0: [199  71 227 136 178  74 129 173 153 175  47  82 173 178 130  92 159 171
 118  87 158 235  43 183  99 112 147 231 129  97 175 115]
1: [159 149 123 127  11 119 149  61 141 131 149 143 143 141 123 107 184 102
  97 138 165 128 112  76  90 156 180 159  88 135 181 106]
2: [ 65 149 145 131 198 153 126 168  82 109 146 173 123  60 118 174 100 124
 126 163  96 101 179 163 164 111  58  23 227 171  82 173]
3: [135 134  85 126  68 116 128 103 158 124 147 117 104 162 124 105 123 135
 149  98 145 104 116  92 116 134 188 156  63  79 153  96]
4: [174  63 111  81 148 122 131  93 142 134   5  22  95 195 193  49 145 144
 117 117 152 170 105 110  74 142 157 170 116 159 118  80]
5: [125 164  76 145  37 113 126 105 164 120 205 152 107 149  93 129 115 131
 159  89 141  78 117  87 133 129 201 150  44  47 168  97]
6: [ 85 141 131 123 197 157 118 162  84 114 158 153 129  78 111 190 107 117
 115 158  94 109 174 157 171 107  43  51 183 174  85 171]
7: [161  87 184  96 120  88 123 140 163 134  94  77  93 175 142  97 157 163
  81  76 159 201  81 126  77 132 178 181 145 105 164  83]
8: [176  68 207 142 160 115  99 171 149 155  84  78 142 150 154 114 138 127
 100 114 136 210  51 151 122 130  93 230 165 133 140 145]
9: [ 91 102  87 153 139 128  30 128 102 114 214 140 142 138  83 201  90 131
 188 139  47  97 151 156 202  86  40 127  61 183 143 167]
10: [ 99 157 124 119 173 152 146 155 104 121 150 158 119  81 114 163 114 117
 107 146 115 105 168 138 150 120  87  57 184 138  85 151]
11: [ 49 118 180 166 109 130  78 101  71  90 126 193 139  68 132 132 128 120
 158 196  95 116 138 164 132 125  72  57 227 255 139 186]
12: [ 73 185 104 126 188 179 155 162  82 113 179 189 130  43 102 180  99 103
 117 173  98  64 204 141 178 116  54   7 197 152  59 178]
13: [ 99 150 109 111 176 164 146 143  97 120 128 150 122  86 130 149 113 113
 119 157 114  95 174 132 147 125  83  51 171 154  82 151]
14: [105 154 105 150  55 117 116 106 138 109 185 164 117 126 109 130 118 121
 160 117 124  87 130 107 132 132 163 118  95 106 162 126]
15: [ 15 128 135 187 134 124  56 144  96  76 186 194 108  76 111 153  58 142
 226 144  68  72 151 175 181 103  89  49 186 160 124 180]
16: [161  70 192 138 143 132  87 166 150 140 105  75 117 138 166 124 127 107
  87 123 128 195  61 128 128 139  76 221 182 149 125 153]
17: [135 131  84 124  69 112 125  98 159 124 149 116  97 158 125 102 119 130
 158  98 142 112 120  92 117 137 188 156  60  80 153  94]
18: [184 189   0  68 109 207 236  75 129 163 120 105 132 136 146 111 139  75
  94 161 169  40 203  34 125 166 140  98  23  88  54  97]
19: [158  62 100  79 144 133 131  93 142 134   1  26 100 201 199  43 139 145
 125 116 155 170 109 107  74 142 159 164 114 159 112  85]
20: [125 162  81 145  40 112 126 114 170 120 208 149 107 142  98 129 122 126
 155  97 137  84 122  94 129 135 198 154  47  47 169  97]
21: [159 155 125 120  13 120 146  54 144 122 148 155 143 134 122 107 185 101
  96 144 165 129 114  74  89 149 189 159  84 138 182 104]
22: [135 142 107 133  68 105 121 117 161 122 171 130 102 159 114 121 128 139
 137  86 141 115 112 101 112 132 192 162  76  64 167  95]

[128  88 112 154 166 123  60 129 120 132 141 104 161 154 108 153 105 138
 185 135  76 129 125 164 180 100  62 165  70 165 135 158] 9 14 6
[ 15 134 131 185 136 124  59 151  96  76 186 194 113  76 111 158  65 146
 224 142  66  70 147 175 185 101  81  48 190 163 127 173] 15 2 11
[201  71 225 135 178  76 123 168 156 172  49  73 178 180 130  95 162 168
 118  88 160 236  45 182  97 113 147 233 124  98 170 118] 0 8 7
[ 17 118 131 186 133 124  59 147  96  80 186 193 107  73 111 153  65 146
 228 150  57  68 153 173 179 104  92  50 186 163 125 166] 15 2 11
[214  69 244 151 202  74 128 186 152 188  35  77 207 182 125  99 163 175
 133  97 153 244  28 205 105 110 136 251 121  97 178 123] 0 8 7
[185  93 202 149 153  78 127 160 157 167  80  99 182 177 117 103 151 163
 142  95 148 202  52 172 113 116 154 224 100  84 178 116] 0 8 7
[166 105 167 107  89  95 130 117 155 132 104 103 107 165 130 102 161 147
  85  93 160 182  93 112  79 140 183 174 124 113 169  90] 7 22 3
[ 94 109  90 162 139 128  31 128 111 109 215 132 142 135  78 198  88 129
 188 135  47  97 154 155 208  90  40 133  62 174 138 168] 9 15 6
[ 15 130 122 186 134 124  59 144  96  76 181 194 110  76 108 158  63 146
 226 144  61  68 150 177 176 104  91  50 190 163 127 176] 15 2 11
[150 109 154 110  99  96 126 131 160 131 119  90  93 163 129 109 143 154
 103  82 152 172  96 115  91 126 182 171 117  89 167  82] 7 22 3
[ 97 103 196 164 136 114  92 125  95 118 100 158 160 101 130 120 138 136
 151 167 112 152 106 175 124 119  91 113 196 212 150 168] 11 10 13
[168  93 185  93 120  85 123 140 158 133  86  75  92 175 141  94 150 158
  81  82 159 207  81 131  75 119 175 181 144 101 164  86] 7 0 8
[154 162  40 102 150 163 173  93 123 139 106  90 132 126 163 152 126  86
  87 169 132  93 190  87 130 153 119 132  47 137  71 111] 18 13 3
[179 192   0  79 109 206 230  78 132 160 117 107 135 136 151 113 139  82
  94 159 170  40 203  38 128 166 146 100  23  86  53 102] 18 3 17
[208  65 252 151 199  64 128 180 154 188  29  78 213 188 126  93 163 175
 133  94 152 249  23 205 108 109 135 251 120  96 182 124] 0 8 7
[214  70 243 151 203  77 128 186 154 188  35  76 205 182 126 104 163 175
 133  98 152 242  28 205 108 111 135 251 121  96 178 123] 0 8 7
[ 15 130 133 185 137 126  56 144  96  79 185 186 111  76 113 153  70 146
 226 144  61  73 150 175 181 104  89  48 192 163 119 175] 15 2 11
[189  93 198 150 152  84 127 161 151 170  81  98 191 173 118 103 149 163
 143  91 144 201  56 171 115 116 157 217 100  84 175 114] 0 8 7
[ 19 127 131 184 132 124  66 147  96  79 190 194 106  76 111 153  68 146
 228 144  61  65 152 172 180 104  92  46 193 166 115 173] 15 2 11
[183 201   0  64 118 207 230  73 129 159 117 106 137 136 149 111 136  75
  91 159 170  43 202  40 125 169 146  99  23  81  53 102] 18 3 17
[ 79  86 111 150 169 131  42 129 101 103 147 112 128 131 116 161  90 137
 189 147  56 115 148 167 186  97  42 114 119 203 118 167] 9 6 15
[110 157  92 165  99 164 101 133 133 119 214 165 138  92 117 157  91  80
 147 146 105  66 132 104 181 140  87 137 121 102 106 167] 14 10 13
[ 15 129 131 196 137 124  59 142  96  69 186 194 106  83 111 160  65 151
 221 144  58  70 157 175 181 103  85  48 190 163 125 173] 15 2 11
[161  88 184  98 113  85 123 140 162 133  86  67  92 175 141 101 153 159
  81  76 158 201  81 123  76 119 175 181 145 109 171  83] 7 0 8
[145 108 147 112  96  94 124 128 158 137 116  98  96 168 130 106 140 156
 105  81 153 170  93 119  91 128 176 171 122  86 157  83] 7 22 3
[ 18 130 139 181 128 124  62 146  97  77 181 194 108  82 110 153  65 142
 226 141  61  70 150 175 184 106  92  48 190 164 125 174] 15 2 11
[173 180  14  92  81 181 206  74 135 150 126 119 137 136 142 111 151  88
  94 153 169  65 178  49 117 163 155 117  40 101  89 103] 18 3 17
[164  87 180  97 118  85 123 139 159 133  86  75  92 175 141  94 155 159
  80  76 152 213  80 126  76 125 176 177 145 105 167  83] 7 0 8
[152 101 152 153  88 146  83 105 122 129 145 123 162 123 139 142 150  73
  98 171 114 144  98 112 147 143  67 186 123 199 134 172] 16 8 1
[ 91 103  89 161 132 128  30 126 100 109 214 139 142 136  85 200  90 131
 188 135  50  97 150 160 206  84  40 127  61 184 144 168] 9 15 6
[213  66 245 146 202  72 128 186 154 188  35  78 214 182 126  93 163 179
 133  94 152 248  28 205 104 109 128 251 122 105 180 124] 0 8 7
[165 121 144 106 121 122 141 137 152 143 126  94 112 147 134 126 147 121
  73 105 153 164 102 106 104 136 140 172 129 104 132 108] 7 22 3
[ 85  97  86 165 139 128  33 128 100 109 213 145 142 137  83 208  90 131
 188 135  47  97 154 155 212  89  40 127  61 179 145 170] 9 15 6
[161  88 185  97 120  88 123 143 159 133  82  66  88 169 142 101 155 162
  81  79 159 207  83 126  74 125 175 181 145 105 164  77] 7 0 8
[103 149 104 151  57 114 110 100 139 110 185 164 112 124 108 126 116 124
 167 119 123  94 130 110 134 132 162 122  93 108 159 123] 14 20 22
[161  87 177  97 122  80 124 143 161 139  86  72  92 175 141 106 159 160
  81  77 168 207  84 127  75 125 181 181 145 104 163  85] 7 0 8
[214  65 243 155 203  67 128 192 154 187  28  80 212 182 126  90 161 168
 133  86 156 248  28 204 106 109 133 248 121  95 178 120] 0 8 7
[109  94 114 147 133 116  59 131 117 116 177 126 127 148  97 177 109 142
 158 118  78 127 134 147 173 101  81 143  84 157 150 145] 9 14 6
[ 14 130 131 185 127 124  66 144  96  76 186 194 106  76 117 150  65 149
 226 144  68  70 148 170 187  98 101  48 194 163 125 171] 15 2 11
[112 219  15  90 113 204 255  91 130 126  89 160  99  76 177  64 114  87
 130 161 184  12 199  57 100 193 198  16 151  68  33 111] 18 13 10
[110 155  91 165 100 164 102 133 133 120 214 165 140  92 117 160  91  83
 148 146 107  66 133 104 182 141  88 136 121 101 103 167] 14 10 13
